Small tables with named rows and columns. After each table, cells are looked up by row and column.

Bigivi:
|  | Tidi | Vosukim | Mide | Padoset | Lof | Zarimo | Zonur | Muku |
|---|---|---|---|---|---|---|---|---|
| Vam | 6.95 | 5.72 | 6.32 | 5.02 | 4.94 | 7.90 | 7.92 | 8.32 |
| Seb | 6.84 | 5.71 | 6.67 | 4.79 | 4.94 | 7.75 | 7.39 | 7.65 |
| Vugogin | 7.33 | 5.97 | 5.80 | 5.42 | 5.23 | 7.56 | 7.72 | 6.82 |
| Sev | 3.87 | 4.98 | 3.91 | 6.08 | 5.79 | 2.77 | 3.03 | 2.58 |
| Kud | 7.22 | 5.78 | 6.25 | 4.90 | 4.97 | 7.97 | 8.01 | 7.85 |
| Nuza | 6.06 | 5.75 | 6.45 | 5.38 | 5.40 | 7.01 | 6.94 | 8.69 |
| Mefimob | 2.94 | 4.68 | 4.52 | 5.57 | 5.64 | 2.37 | 2.22 | 3.10 |
| Fes | 3.95 | 5.21 | 4.77 | 5.82 | 5.97 | 3.25 | 3.42 | 3.95 |
| Getubak | 3.57 | 4.88 | 4.02 | 5.76 | 5.58 | 2.55 | 2.64 | 2.06 |

What is the Tidi of Nuza in Bigivi? 6.06
What is the Tidi of Vugogin in Bigivi? 7.33
What is the Mide of Vugogin in Bigivi? 5.80
What is the Tidi of Seb in Bigivi? 6.84
What is the Mide of Getubak in Bigivi? 4.02
What is the Lof of Vugogin in Bigivi? 5.23
What is the Mide of Seb in Bigivi? 6.67
What is the Zonur of Vugogin in Bigivi? 7.72
What is the Zarimo of Seb in Bigivi? 7.75
What is the Zarimo of Getubak in Bigivi? 2.55
What is the Padoset of Vugogin in Bigivi? 5.42
What is the Vosukim of Getubak in Bigivi? 4.88
What is the Lof of Mefimob in Bigivi? 5.64
What is the Zonur of Getubak in Bigivi? 2.64
What is the Muku of Getubak in Bigivi? 2.06
What is the Vosukim of Nuza in Bigivi? 5.75
What is the Lof of Fes in Bigivi? 5.97
What is the Zonur of Sev in Bigivi? 3.03

Mos =
	Fabo	Lapiv	Rabut
Zos	52.069	40.774	38.646
Kef	79.489	32.601	38.512
Tabazo	57.910	26.348	23.612
Mivaza	12.728	33.384	30.476
Gido	82.572	42.519	46.458
Bafifil	60.108	41.891	43.725
Ril	93.398	39.701	39.730
Busef	66.354	28.512	29.801
Vezute	47.353	29.782	32.760
Zol	45.865	30.651	32.026
Kipuse	72.801	43.105	40.928
Fuv	51.245	23.535	26.114

What is the Rabut of Fuv in Mos? 26.114
What is the Lapiv of Bafifil in Mos? 41.891
What is the Lapiv of Kef in Mos? 32.601
What is the Fabo of Bafifil in Mos? 60.108
What is the Lapiv of Fuv in Mos? 23.535
What is the Fabo of Kef in Mos? 79.489
What is the Rabut of Gido in Mos? 46.458
What is the Lapiv of Ril in Mos? 39.701
Row with the largest Rabut: Gido

Table Gal
fields: Kab, Sekel, Luduvip, Nutala, Tesa, Takemi, Giso
Pado: [-29.4, -35.7, -17.6, -5.8, -34.7, -77.8, 13.6]
Lak: [-36.4, -53.2, 9.2, 1.0, -49.8, 49.2, 0.2]
Miluk: [8.5, 31.4, -19.4, -43.9, 23.6, 2.2, -35.9]
Zeteses: [-13.5, -11.1, -3.2, -30.9, -9.0, 82.4, -42.3]
Bor: [-9.8, 1.7, -30.3, -29.7, -0.7, -86.9, -8.1]
Tel: [-27.5, -39.6, -0.5, -2.9, -37.7, 43.3, -15.1]
Mituba: [-45.8, -78.9, -38.5, 12.0, -61.3, -25.2, -43.7]
Mos: [4.2, 25.2, -16.0, -36.8, 15.7, -24.3, -16.3]
Bar: [-31.9, -56.0, -48.0, 9.1, -44.1, -50.7, -50.0]
Pif: [-10.6, 9.8, 42.5, -35.4, -5.5, 60.8, 45.6]
Pel: [-14.9, 6.1, 48.7, -34.3, -10.4, 38.3, 67.6]
Gebura: [-41.2, -62.5, 11.7, 6.2, -57.8, 54.8, 3.0]
Kadov: [-9.0, -10.4, -25.5, -13.9, -10.5, 15.3, -48.0]

Pado, Sekel: -35.7
Bor, Takemi: -86.9
Pado, Kab: -29.4
Gebura, Sekel: -62.5
Bor, Luduvip: -30.3
Mituba, Takemi: -25.2
Zeteses, Sekel: -11.1
Mos, Kab: 4.2
Bar, Tesa: -44.1
Bar, Giso: -50.0
Kadov, Giso: -48.0
Zeteses, Giso: -42.3
Which row has the largest Kab? Miluk

Kovukig:
,Gegapu,Per,Pobe,Pok,Tetupu,Fola,Lupug
Bol,6.78,1.61,4.00,2.31,5.85,1.77,6.63
Kap,6.61,5.32,6.78,5.29,4.63,9.70,3.43
Figuviv,2.48,9.66,5.60,8.89,2.46,4.93,7.23
Dadase,3.44,6.36,4.46,6.18,4.06,1.31,8.06
Tudo,2.71,8.28,4.37,7.76,2.31,3.41,8.37
Bisez,3.63,6.17,3.39,6.01,2.52,2.63,8.83
Zigaze,7.92,1.42,6.59,2.15,8.06,3.81,3.32
Gumino,3.90,5.59,3.59,5.55,3.30,1.76,8.57

Dadase, Per => 6.36
Figuviv, Fola => 4.93
Dadase, Tetupu => 4.06
Zigaze, Pobe => 6.59
Tudo, Pok => 7.76
Dadase, Pobe => 4.46
Figuviv, Lupug => 7.23
Tudo, Pobe => 4.37
Gumino, Tetupu => 3.30
Bol, Gegapu => 6.78
Figuviv, Tetupu => 2.46
Bol, Fola => 1.77
Bisez, Fola => 2.63
Bisez, Pok => 6.01
Zigaze, Gegapu => 7.92

Vid =
         Zulofo  Gorogub  Dinin  Natide  Vak
Voba        114      242    147      30  106
Nofador      80      157    114     120   92
Dit         113      237    138      33  106
Gar          63      134    155     125  128
Vif         119      227    137      46  108
Sudu         68      178    130      96   85
Moz          60       63     97     138  137
Rulom        54       81    110     142  125

Zulofo of Rulom = 54
Natide of Rulom = 142
Natide of Sudu = 96
Zulofo of Dit = 113
Dinin of Gar = 155
Gorogub of Voba = 242
Dinin of Vif = 137
Dinin of Sudu = 130
Dinin of Moz = 97
Natide of Dit = 33
Vak of Gar = 128
Vak of Moz = 137
Vak of Voba = 106

Sesir =
fields: Rov, Mani, Lalitu, Naf, Minuma, Zeg, Rab
Teliru: [107, 97, 90, 97, 107, 170, 75]
Kulub: [175, 90, 103, 123, 117, 109, 57]
Bag: [196, 71, 104, 134, 118, 104, 55]
Lokubed: [194, 69, 105, 138, 116, 103, 54]
Vem: [88, 32, 116, 150, 119, 124, 149]

Zeg of Vem: 124
Rab of Kulub: 57
Rov of Vem: 88
Zeg of Bag: 104
Lalitu of Kulub: 103
Zeg of Kulub: 109
Mani of Kulub: 90
Lalitu of Vem: 116
Naf of Vem: 150
Rab of Vem: 149
Rov of Teliru: 107
Mani of Vem: 32
Mani of Lokubed: 69
Lalitu of Bag: 104
Mani of Bag: 71
Minuma of Bag: 118
Lalitu of Lokubed: 105
Zeg of Teliru: 170
Rov of Kulub: 175
Row with the largest Zeg: Teliru

Pokiz:
fields: Fogete, Rut, Nel, Zor, Seb, Posasi, Sozatal, Tipo
Livupes: [184, 122, 150, 142, 51, 83, 83, 164]
Lifib: [204, 160, 65, 120, 194, 139, 105, 190]
Lipebet: [158, 112, 80, 134, 81, 51, 114, 120]
Mun: [210, 146, 153, 115, 54, 201, 132, 124]
Figiz: [175, 169, 144, 154, 208, 63, 167, 199]
Sinet: [144, 161, 130, 166, 188, 75, 233, 163]
Tabe: [171, 116, 129, 142, 59, 58, 92, 149]
Nebogiv: [144, 155, 247, 109, 164, 118, 112, 87]
Vonasu: [211, 141, 159, 124, 49, 181, 104, 153]

Posasi of Lifib = 139
Posasi of Lipebet = 51
Nel of Tabe = 129
Sozatal of Nebogiv = 112
Nel of Nebogiv = 247
Seb of Vonasu = 49
Nel of Lipebet = 80
Seb of Tabe = 59
Rut of Figiz = 169
Nel of Lifib = 65
Zor of Mun = 115
Nel of Figiz = 144
Tipo of Nebogiv = 87
Rut of Nebogiv = 155
Tipo of Lipebet = 120
Posasi of Mun = 201
Row with the largest Rut: Figiz

Gunu:
         Kubik  Zazi  Tanu
Zeku       146   133   113
Fem        194   146   180
Savafos    175    27    80
Fon        205   171   211
Muv        231    96   179

What is the Zazi of Fem in Gunu?
146
What is the Zazi of Muv in Gunu?
96
What is the Tanu of Fon in Gunu?
211
What is the Kubik of Savafos in Gunu?
175
What is the Kubik of Fon in Gunu?
205
What is the Tanu of Zeku in Gunu?
113
What is the Tanu of Savafos in Gunu?
80
What is the Kubik of Fem in Gunu?
194
What is the Kubik of Muv in Gunu?
231
What is the Tanu of Muv in Gunu?
179
What is the Zazi of Savafos in Gunu?
27
What is the Zazi of Zeku in Gunu?
133
What is the Zazi of Fon in Gunu?
171
What is the Tanu of Fem in Gunu?
180
Row with the largest Tanu: Fon

Guk =
	Leliros	Vumi	Bedu	Dol
Voz	-0.1	-0.9	-0.8	0.2
Lel	-0.5	0.7	0.0	-0.5
Renoneb	-0.3	-0.6	-0.7	0.2
Zita	-0.4	0.5	0.0	0.2
Tup	-0.5	0.5	0.0	0.1

Leliros of Lel: -0.5
Bedu of Zita: 0.0
Dol of Renoneb: 0.2
Bedu of Tup: 0.0
Vumi of Lel: 0.7
Vumi of Zita: 0.5
Bedu of Renoneb: -0.7
Leliros of Zita: -0.4
Dol of Tup: 0.1
Bedu of Voz: -0.8
Dol of Zita: 0.2
Vumi of Tup: 0.5
Dol of Lel: -0.5
Leliros of Renoneb: -0.3
Leliros of Tup: -0.5
Vumi of Renoneb: -0.6
Dol of Voz: 0.2
Row with the largest Vumi: Lel

Rotilif =
	Senuku	Palesiz	Vamuluv	Nen	Sop	Sir	Tomibas	Getok	Pag
Nidipa	127	169	154	93	89	72	208	120	116
Kuz	108	129	120	68	114	175	230	173	118
Fadonaf	142	71	139	147	87	192	115	44	170

What is the Palesiz of Nidipa in Rotilif?
169
What is the Sop of Kuz in Rotilif?
114
What is the Sop of Fadonaf in Rotilif?
87
What is the Nen of Fadonaf in Rotilif?
147
What is the Pag of Kuz in Rotilif?
118
What is the Getok of Nidipa in Rotilif?
120
What is the Sir of Fadonaf in Rotilif?
192
What is the Tomibas of Fadonaf in Rotilif?
115
What is the Sir of Kuz in Rotilif?
175
What is the Vamuluv of Kuz in Rotilif?
120
What is the Vamuluv of Fadonaf in Rotilif?
139
What is the Senuku of Kuz in Rotilif?
108
What is the Palesiz of Kuz in Rotilif?
129
What is the Nen of Nidipa in Rotilif?
93
What is the Pag of Nidipa in Rotilif?
116
What is the Sir of Nidipa in Rotilif?
72
What is the Tomibas of Kuz in Rotilif?
230

